Rotation paths and how fast each direction turns (deg/step):
Each turn is a multiple of 5 degrees from 10 to 175, or 0.
Each row of a path follows its step; steps can be skipped.
path 1
step 0: [ 13.6  -1.7  -1.1  -4.4   0.5  -4.4  15.6  25.1   1.9   2.3 -16.7  17.8
  -7.9  25.5  47.7   7.5   1.2   1.5 -11.3 -26.2  26.5  -7.0   2.7  36.9
 -14.4   3.5  17.8  10.0 -19.5  23.2  -1.4  21.5  -3.0 -10.3 -15.9  31.3
  22.0   9.0  -3.4  -6.6  25.1   9.6 -10.5 -19.3  11.9  -5.9  -4.9  50.6
  23.5   2.3  -3.1]
step 1: [ 32.3 -26.0  -5.5   1.4  24.8  -4.2   3.5 -12.0 -36.4 -21.6 -19.3  -1.0
  17.3  13.0  -4.5 -17.3  19.6  -8.7 -15.5 -11.3  57.5  -2.5   2.0   7.0
  20.4  46.5 -11.3  -1.7  12.6   7.9  -9.0  14.3   2.7  -1.2  -8.5  -3.8
  10.3 -14.4   7.5  -9.5 -13.6   8.1  -1.7  27.8  11.2  11.2  -5.0  21.7
   2.2 -26.4 -10.8]
step 2: [ 10.2 -20.9 -28.2  25.2  -5.9   1.6 -17.2  10.9 -18.6  25.3 -13.4   6.6
   0.1  38.9  55.6   0.1 -38.8 -11.1  -9.1 -10.8  24.3  10.1  26.0   1.0
  -6.9  -5.7  -6.7   7.3  13.1   6.3  11.2  10.7 -28.3 -13.9 -15.9  -0.4
  21.1 -12.5   5.2 -26.9 -22.5  -7.3   6.0 -17.8  -5.5  10.1  17.6  12.0
  -5.8  -7.8   8.8]
step 3: [ 41.1  -9.6  28.5   7.0  -1.3   2.4 -17.0   5.7 -32.9   2.1 -13.5   2.8
  27.1  -8.5  18.2  -9.8  -7.8 -26.0  -4.0 -32.2  18.7   5.4   7.6   7.9
  18.3 -10.6  42.0 -16.0  -6.3  14.0  -6.1   5.6  -1.2  -3.4 -21.6   9.7
 -19.2 -11.7 -22.8  17.1 -23.4 -16.3   7.4  13.7  29.3   9.2  -8.4  15.6
 -26.9  -9.6 -27.8]
step 4: [ 26.8  17.9  27.5 -20.9 -17.1 -17.7  -2.0  -9.6 -20.1  26.3  -6.2   6.4
 -15.3  26.6  24.8  -6.1  -7.4 -28.6 -14.5   0.3   5.7  19.3   8.7  -0.9
   8.2   4.4 -42.4  22.8  29.8  -5.2  39.9  19.8  -7.4   5.3  -2.6  -6.5
  -6.1 -14.3   2.7  -2.8 -24.2 -12.2 -14.3  -8.9  19.5  -9.9 -12.3  24.0
 -31.3  -7.2  12.1]
step 5: [ 14.4  18.6  22.5  10.8   9.2  14.2  -3.6   5.2 -34.2   3.2   8.4  11.0
  23.0  21.5 -23.9 -15.7 -24.4 -44.2 -23.5   9.6  25.2   0.6   6.3   7.7
  25.2 -31.9  23.1  -3.9 -11.9  11.2  -7.8  12.8 -18.9   7.9   1.1 -21.7
  -9.4  -6.6 -10.1   8.8 -29.8 -19.0  10.0 -27.1  -8.5  -9.2 -14.4 -12.1
   9.3 -10.0  31.3]
step 6: [ -0.5  26.3  27.3 -41.2 -18.9 -12.6  -0.8   7.8 -41.2  13.2   1.9  -4.0
 -13.7  12.0  15.3  10.4 -13.1   3.3 -27.8  -4.9  -0.3  29.1  -1.7  18.0
   9.3 -28.2  11.9   7.9  -2.6  -0.9  -3.3 -11.1 -12.4  23.8 -13.4  27.0
   1.5   1.2  16.3 -21.2  12.0   6.7  22.4  -8.8  12.5 -44.6 -20.6  25.3
  -6.7 -12.4  -3.5]
step 7: [  8.9  -7.7  19.8 -37.9 -19.8  -0.5   5.2 -34.7 -14.0  -1.1   1.7  32.5
  19.2  26.0 -30.5 -20.9  -2.7 -17.9  -0.1 -13.3  14.3  -6.1   4.5  31.4
  12.7   5.3  -0.6  -3.6  -2.7  11.3 -21.3  13.9   0.7  21.7  -9.2  18.6
  16.9 -17.8  27.2  12.0 -11.5   9.7 -23.5  -5.8   1.1   3.3 -31.9 -11.9
  22.1 -22.4  30.1]
step 8: [ 23.6   3.8 -24.1 -13.9 -13.9  26.4 -18.5  19.8   0.7 -22.5  -3.6  27.8
   0.0  41.4   9.5  10.5   2.6 -20.3 -35.4  -0.7  26.4   3.1 -12.5  16.1
 -24.9 -14.2  14.7  15.3   2.6  -3.3   3.8 -20.3  -0.3  21.1 -12.1  -8.3
  33.0   8.2  19.5 -39.0  13.3  15.5  12.6  -8.7  14.6 -20.4  -6.0   7.0
   8.0  -2.1  23.0]
step 9: [ 19.1 -24.0  -1.0 -23.3  -4.8 -10.1   1.0  13.0 -14.3   0.1 -36.8  10.2
  19.9  -1.5   2.9 -24.9  12.3  14.8  12.4   4.4  31.1 -16.8  30.1  39.5
   5.6  30.4  27.2 -16.0 -17.3  32.8   3.3 -11.7  -9.8  13.2 -16.7  25.5
  19.0   7.1 -11.9  -6.4 -12.2  15.6  12.9 -21.3  17.1 -12.2 -21.7   8.4
  17.1  -4.0   2.0]
[  3.1  -3.6  -0.2  10.3   5.2  -3.7   2.6  -0.9  -9.3   6.0  -2.0   0.4
  -1.7  -4.1   3.8  -1.6  -3.3   3.3  -1.1  -5.3   1.2 -10.5  -9.7   1.3
  -3.4  -3.7  -4.0   9.8   3.8   2.4  -6.5   6.5   3.0  -6.2   1.7  -4.3
   1.2   1.4   4.6   5.4  -2.9  -3.2   2.3   2.0  -6.8   1.4   0.6  11.5
  -2.6   1.8  -5.6]
25
[  0.3  -2.8   3.2   5.7   0.8   2.2   6.6   2.9  -4.7   9.1  -9.1   5.3
  -0.3   0.8   5.4   0.9   8.7  -0.6   1.9   4.1  -5.8   1.7   8.2  -6.7
  -2.1   3.5  12.2   2.3   5.2  -9.7   2.3   2.1  -1.4   0.2  -3.7  -7.9
  -4.4 -10.3  -2.4   3.9  -0.8   2.8  -1.4   3.1  -2.3  -2.9  -2.1  -3.3
  -5.0   3.2   1.9]
45
[  2.0   3.5  -8.1  -5.3   1.7   7.8  -3.1   3.3   7.3  -1.7   7.7  -4.9
  -3.4  -2.5   1.9   2.2   2.5   4.7  -1.6  -2.8   1.8   4.5  -0.5   0.8
   0.0  -5.9  -5.2   5.9   5.3  -1.3   1.4  -0.3   1.4  -5.2 -12.1  -2.9
  -1.4 -15.1   0.0  -5.1  -2.0  -1.1  -1.1  -2.0  -3.6  -8.7  -6.9   4.7
   1.3   4.4  -5.4]
175
[ 1.4 -4.7 -7.1 -0.1 -2.7  4.4  3.6 -2.3  4.5 -1.9  0.5 -1.7 12.6 -1.4
  8.2 -3.1  4.1  2.9 -3.3  3.8  3.8  5.3  1.9  7.9  0.1  5.3  1.6 -0.9
  0.5  4.3 -1.0  0.5  6.5 -3.6  3.9 -3.3  0.1 -1.9  4.6  1.8  4.9 16.4
  3.6 -7.0 -2.2  6.3  7.5  4.8 -4.8  0.8 -1.7]
40
[ -1.3  -2.3   3.3   3.0  -6.4  -0.7  -1.1   6.0  -1.6   3.3  -3.7  -6.7
  -3.0  -3.7   2.8   2.0   3.8   5.1  -2.8  -3.9   2.2  -3.3   3.3   6.5
   7.7  -3.9   8.7  -2.7  -2.9   2.4   3.7  -2.1   3.3  -0.7   8.1   9.6
   1.6  -2.5   3.4   5.9   6.1  -4.7  -2.2  -4.5   7.3  -9.1  -1.0  -2.3
   0.7   5.4 -14.0]
120
